One turn moves every row onto another: examples first, then more rows asked
j393: [ -8  -2 -10   5 -19  16  -3   8  16  24   8   6  -9  -6  -7   0   1  -3
  10   1  12 -20  -2   2  -1]
j734: [ -3  26  11  22 -11   2   6 -13  -9  15  -4   0   7   2  -1   6  15  -3
   4  14   2  -3   0  -2   3]
j287: [ -2  15  13  -1   2   5 -12  -6 -16   5 -16   7   4   0   2 -31   3   6
  -6   0 -14   5  -5  -2  10]
j735: [ -7  10   3  -1  -3   8   8  -8   6 -13  10 -11  -2  -2  12 -12 -11  -9
  13  24 -19  -1  -8   0 -12]
j703: [  3   0  11 -13  16  -3  -7  -2  -3 -14   1 -17 -16 -17  10  -4   2  -5
  -9 -11   8 -14   6  -4   3]
j87: [ -4  -2   1   1   4 -12   9 -20 -12  -6 -16   1   0  -9   5 -28  11  -6
  -8  -7   7   4  10   4  -4]
j786: [  7   2  25  -1   6 -13  22   3  -9  -1   1 -18   2 -10   0   9   8 -13
  -4  -2   2  -7  -4  -8  -6]
j869: [  2 -18 -17  10 -16   6  -6  14  15  10 -14  -8   0  10  -7   0 -11 -13
   9  -7  11  -3   4  -6   4]
j463: [ -9 -20  -2   3 -13  14  10   8  15   8   3 -10   3  13 -10 -16  -1  -8
  20  -3  -9   7  -7  -1  -3]
j496: [ -1   4   5  -3  -1 -16 -19   9 -14  -9  -2   3  -6  -1  12 -20  14   2
   4  -4   2   3  16 -16   9]
j801: [ 21  26 -10   4  -1  22   0   2   0   2 -18 -11  -8   2  -8  -1  -2  -1
   9  -8  11  -2  -3  -7  17]
j441: [  7 -15  -9  -9  -7   5   6  -4  17  12 -12   3 -19  -3 -11   0   0  -1
  16  -2   4  -8 -20  -3  -5]
j261: [  6   7   9  -7  10  13 -20  15 -10  -9  -4 -12  -3  -5   7 -11  -6   2
 -11 -17   0  -9  12  -7  14]
j659: [ -3  19 -15  13 -16  18   5  -3   7  -2 -16   8   2 -11   4   0   2   3
  -4  -4  16 -11  23   4   2]
j542: [ 16 -11  -4  -6  -1  17   1  -1  -9 -18   9  -8  23  10   0   0   2  -6
  14  -6  -7 -15 -20 -19  -7]
j6: [  0  -7  -3 -13  12   7  -1  -1 -15 -18   1  -4  -1 -13   9 -21  -9   4
 -14 -15  -8  -3  17   3  -8]
j964: [ -4   4 -17  -5 -24  15   4   2  -2 -19   9  11   6  -8  18 -12 -11  12
   5   7 -10  -1  15  -1  -6]
j404: [  0   3   1   7  -7  29  -4  -3  -7  -3  -5  13  30   3  -5  -1   4   6
   0  -3 -10 -23 -11  -6 -11]
j661: [-12  10  15  -3   9  14  -7   0  -5  -4  -5   0  -2 -17   3 -15   4   8
 -17 -13  -4 -14  14   7   1]
j550: [  8  15  -2  13 -20  11  10 -15 -19   5  -1  -4  20   8   5  -3 -10  -2
  -1  13 -11   7  -9  -1   5]
j645: [ 13  12  -3   0  12   0  10   0   3 -11   4 -22 -18   3  -1  -7  10 -11
  27   3   1   4   0 -10  -3]
j946: [  4 -14 -20  -2  -5   5  12  -2  10  17   9  -4 -16  -5 -11  -8  -2  -9
  17  -2   9 -10 -10   2 -14]
j458: [ 12  -3 -11   8   0  11 -11  11  -9 -11  -4   7  19   6  -4   7  17   4
  11 -15   8 -21   7 -21 -10]
j773: [ -8   6  16  -2  -8 -13 -13 -12  -2  -3  -9  -4  -3  -9  17  -9   2 -13
 -11  10   8 -10  -6  -7  14]
j497: [ 10  -7  -2 -15 -14  -1   0 -12 -16 -14  -4  -4   6  -2  16 -23  -5  -3
  -7 -10   3   7  -7 -10  20]
j821: [-12 -12   0  -2 -27  17   0  10  21  13  -1  12  -4  -1  -6  -3   5   8
  13  -4   0  -9  -4  -1   6]
j134: [  6   4   7   8   5  10  -4  -7   3  -4  -7  -5  13   1  -5  15  14 -12
   8   0  10 -31 -17 -14  -9]
j267: [ -2 -11 -26   4 -12   9  -8  17   4  16  11  10  -6   0  -5 -11  -8   1
  15   1  -1  -9   8  -1 -15]
j976: [ -2   0  17 -13   7  15   3  -9  -7 -14   5 -21   2 -10  11 -17 -11  -6
 -15 -10  -7  -7  -4   3   7]
j506: [  1  15  19   8 -10   6   5  14 -15  10 -16   5  18  -9  -3   8  -4   2
 -20  -4   0 -11   7  -3   2]
j843: [ 10 -11 -20   3 -15  16  -2  13   8  18   9 -11  -5   6  -7  -4 -13 -13
  13  -6  12  -7  -8  -6   5]
j473: [  1  -5   7  -5  -9  -8  19  10 -19  -7   2  12  12 -16   4   0   6  11
  -9  -6  -6  -3  18  -3 -18]
j203: [ 11  -2  14 -11  -4  -1  16   6 -23  -6   3  -7  16  -4   5  -3 -17  -3
  -9   3 -21   2 -11  -8  -9]
j847: [ -2 -13  -8   6   3   4   9 -11  -5 -17   3   6  21  -3  -1   0  12  -5
   8  -1  -2 -22  -1  -6 -30]
j779: [ -8  -8 -10   3 -11  22   8   5   8  21  14  -3   1   4 -11 -19  -8  -7
  15   1 -10  -4 -10   6  -8]
j411: [  2   6  -1  10 -13 -16  19 -21  -8  -3  10  -1  -3  -6  10  10  18  -3
  10  12   8   0   4  -6  -7]
j807: [ -5 -18 -20   1  -9   0  -8   9  12   9  -9  11  -6   0  -4  -7 -13   0
  12   8 -11  -5   0   0 -20]
j26: [ 16   7 -19   7 -10  -8   9  -7 -23  -2   1  14   1  -1   4   0  13  13
  11   0   1   8  14 -10  -7]
j88: [ 23  12 -12   4 -13  -3  -5   1 -23  -1   5  -4   7  12   9   5  -3   2
  12   8  -5   9  -4 -20   9]
j489: [ 25   5   8  -7   0  -5   4  21 -21   0  -7  -4   3  -6  -3  11   1   5
  -4 -16   6  -4   2 -19   7]

j87 turns into j496
j88 turns into j550
And these:
j261 turns into j976
j134 turns into j847
j964 turns into j801
j267 turns into j843
j786 turns into j473
j869 turns into j463

